Rotation paths and how fast each direction turns (deg/step):
Each turn is a multiple of 5 degrees from 10 to 175, or 0.
Each row of a path follows its step; steps can be skipped.

step 1: [  2.9  -7.2   5.2  17.4  12.9   3.0   3.8   9.1 -11.7  -4.4   7.2 -13.4
  -6.0  -4.5  -0.6  13.0  13.9  12.6  -8.3   5.0   4.0  -5.1   3.8   1.7
  -4.9 -19.5   8.3  -9.8  22.6  10.4  -0.3  -3.7 -23.6  11.1 -15.4   1.7
 -10.2  15.8  11.3   8.5   8.2  15.1 -12.7 -21.5 -14.4 -19.5]
step 3: [ -9.9   1.5   4.7  12.1  17.3   1.8   0.4   9.8  23.9  19.8  -1.5   1.8
  -1.0  -0.5 -15.5   9.2   0.4  21.1  -4.3   3.5  -6.9  -5.5 -17.4  -2.0
 -20.0 -30.5  -8.2   0.7  15.2   7.4   0.0   9.7  -6.7  -8.5  -1.6 -15.3
   3.6   2.7  -4.0  29.1   4.2   1.8  -2.7  -8.6  -7.6  -9.3]
step 4: [ -4.4  -2.1   0.1   2.8  -8.5   5.7  -1.3   0.0  -2.8 -10.5 -12.3  -1.4
   5.2  -1.5  -7.3   1.4 -20.8   1.9  -9.2  26.5  -9.3 -12.9 -15.9   1.5
  -3.8 -11.7 -22.8  -1.6  12.1  22.1  -1.5  18.3  -0.5  20.7 -18.9   1.7
  -3.4  12.5  27.1   4.4 -11.6  -0.8  -6.6   8.0   1.5   1.2]
step 5: [ -7.4  -6.7  -2.6 -12.1   6.0  -3.6 -11.5   5.9  13.3  10.3  15.8   8.5
   6.7  31.9   0.2   2.7 -12.1  -4.1   0.6   1.9   6.4   5.4   3.8   2.2
 -23.1 -21.0  -6.4  14.3  12.1   2.3   2.8  21.5 -10.2  12.0 -13.9  -5.4
   7.6  -0.9  -6.3   2.1  -1.5 -15.4 -26.5 -13.3  -3.3 -10.5]
step 8: [  2.0   3.4  -0.7  12.7  22.8   3.5 -11.3   6.1 -12.1  27.5   5.3 -10.5
  -5.5   9.2  -3.6  11.2   2.0  20.3   7.6  -2.4   3.9  -9.1   6.5 -12.5
 -23.0   3.0   0.0   1.3  14.7  19.1  -4.9   0.5  -1.0   9.6  -3.8  -7.9
 -15.6  21.5  14.1   6.7   7.1 -10.4   4.9 -18.5   7.4  14.6]
step 14: [  0.3  12.2   7.3   1.8  14.9   7.5  -0.7 -11.1  19.1   5.1   5.1  -0.4
   4.2   9.5  -0.4 -14.9  -7.3  24.7  -1.5   0.8  -0.5  -7.1 -14.0   1.6
 -21.4 -22.7   4.5   8.8   0.3   0.9  16.8  14.2   0.7  -7.8  -5.2   4.5
  14.4  12.7   7.2  10.2 -27.9 -20.2 -10.9  -4.6  -0.1 -12.1]
step 16: [  2.9  -3.2   7.8  -6.6   0.1   7.5 -15.9 -14.5  23.5   2.4  -0.5   9.9
   4.9   4.1  12.4   7.7 -12.7 -12.4 -10.6   0.8  -2.2  -5.5  -2.3   2.1
 -15.9   0.1   6.0   1.0  -0.1   7.9   0.5  23.8 -14.7   2.9 -23.9  12.4
  -0.1   6.7  11.8  -6.3   3.9 -29.0 -17.6   3.8  19.9 -14.5]
step 17: [  3.4  -5.5 -11.9  -8.1  27.7  14.6 -11.4 -12.0  -5.7  16.6   7.5   8.2
   0.5  10.7  -7.1  13.3   0.2  15.7  -6.6   2.1 -19.2  -7.2   3.8   5.1
  -7.3 -13.9  11.5 -17.1  18.9   5.4  -5.1  -7.1 -20.6  23.3  10.6  -1.2
  12.7  11.2  -1.2   1.7   6.7  -7.1  -5.6 -11.0   8.6  -8.3]
step 18: [ -1.3  22.0 -11.6   1.7  -5.5  -7.2 -18.7 -10.9   0.2   9.0   6.2   7.0
 -15.8  -9.3   1.2   9.9 -12.9   2.2  10.3  10.2  18.5 -17.4  -3.8   3.4
   3.2   8.8   6.8 -16.5   8.7  14.1  -0.9  -1.7 -21.4  13.1 -24.8  15.0
   4.3   3.6  18.7  10.6  -8.8 -19.4   3.1   8.9   2.1  -2.0]
step 19: [  9.1  -1.4  -4.1  15.5   9.7   1.1 -12.2 -22.7  -2.5   9.5  20.8   0.1
   2.1  -2.5 -12.0   6.0  -5.6  13.6   9.6 -23.2   3.6 -14.7  -1.5  -1.7
 -29.7 -18.0   4.5  -0.8  16.4  17.6  -8.2  -6.2   3.0  -8.0 -17.9 -15.8
   6.2   6.5  -7.7   2.4   4.6 -14.8  -8.3  -9.0   0.4   2.2]
Speeds:
[-6.4 -2.7 -2.5  0.6  1.0 -4.1 -3.2 -1.9 -1.8 -2.6  1.2  3.8  1.6  0.3
  1.0  0.8  1.9  0.3 -0.5 -2.5 -3.0  4.7  3.5  1.5 -9.0 -4.1  3.1 -2.2
 -6.4  5.9  4.5 -2.9  2.2 -2.2  3.4 -3.0  1.7 -6.6 -0.2  2.3 -4.0 -1.1
 -3.3 -1.4  0.7 -3.6] | 155
[-3.0 -3.9 -5.8  1.9  3.0  6.9 -2.0 -0.5  0.7 -2.5  1.4 -2.0 -3.0 -2.7
 -1.9  3.2  0.7  4.5 -1.3 -4.0  5.0 -0.9  4.8 -2.6 -2.2  4.6  1.6 -1.2
  0.5 -0.9 -6.5 -6.6 -2.8 -0.8  0.1  4.0 -5.3 -1.5  1.7 -1.3  2.3 -4.7
  2.0  5.1 -0.6 -4.9] | 40
[-3.4  2.0 -3.9 -5.2 -0.3 -3.3 -5.2  4.0  2.8  3.2  5.1 -3.7 -1.5  0.8
  0.1 -1.3 -1.4 -6.9 -1.7  0.4  1.1  4.3  0.5 -3.3 -4.8  5.4 -4.2 -2.2
 -0.5 -0.2  1.6  1.8 -4.2 -4.3 -6.3  1.8 -2.7 -1.9 -3.6  2.6  0.8 -1.2
  4.9 -2.6  0.5  5.9] | 135
[-1.0 -2.1 -4.0 -5.7 -0.2 -0.2 -2.4  2.7 -2.2  1.9  0.6  5.9  1.1 -0.7
  0.3  7.2 -3.8 -4.2 -1.6  2.0 -0.9  4.8 -1.9  0.7  2.3 -3.4 -3.2  1.9
  4.5 -1.2 -3.1 -2.6 -3.8  3.2  0.9  2.0  6.7 -3.3  0.7 -3.4  0.9  1.6
 -5.6  8.6  2.7  2.0] | 60
[-1.1  1.9  6.3  1.3 -0.2 -2.9 -2.5  2.4  2.5 -4.5  4.6  0.4 -2.5 -5.0
 -1.1  1.1 -4.7 -2.9 -0.8 -1.2  2.1 -4.7 -3.4  0.5  4.8 -4.4 -3.5 -4.2
 -4.1  0.5  4.3 -4.1 -7.2  2.9  3.7 -3.5 -3.7 -3.2  3.3  2.2  1.8  2.7
  4.1  2.2 -1.8 -2.9] | 125
[-2.7  2.2  4.7  3.5  8.9 -3.4 -3.0 -1.0  2.8 -1.5 -5.1 -2.7 -1.1 -5.5
 -2.7  2.5  3.9 -4.9  3.0 -2.7  0.8 -0.8  1.7 -1.3 -1.8  5.6 -1.6  4.3
  2.3 -3.1  4.5  1.1 -1.2  1.9  0.7  4.1  1.7  0.8  3.5  0.5 -4.5 -0.2
 -7.5  0.8 -2.5  2.6] | 170
[  1.1   7.4  -1.2  -2.1  -4.4  -0.7  -1.2   0.5  -0.4  -1.0  -0.9   0.9
   2.2  -3.5  -2.0  -1.1   1.2  -0.2  -3.0  -0.7  -2.5   1.1   7.3   1.2
  -2.4  -4.0   1.7  -7.3   0.7   0.3  -2.2   5.1   2.4   2.8   0.9   6.7
  -1.3   1.8   1.7   1.2   1.7   3.2   0.3   4.7 -11.0   1.2] | 130
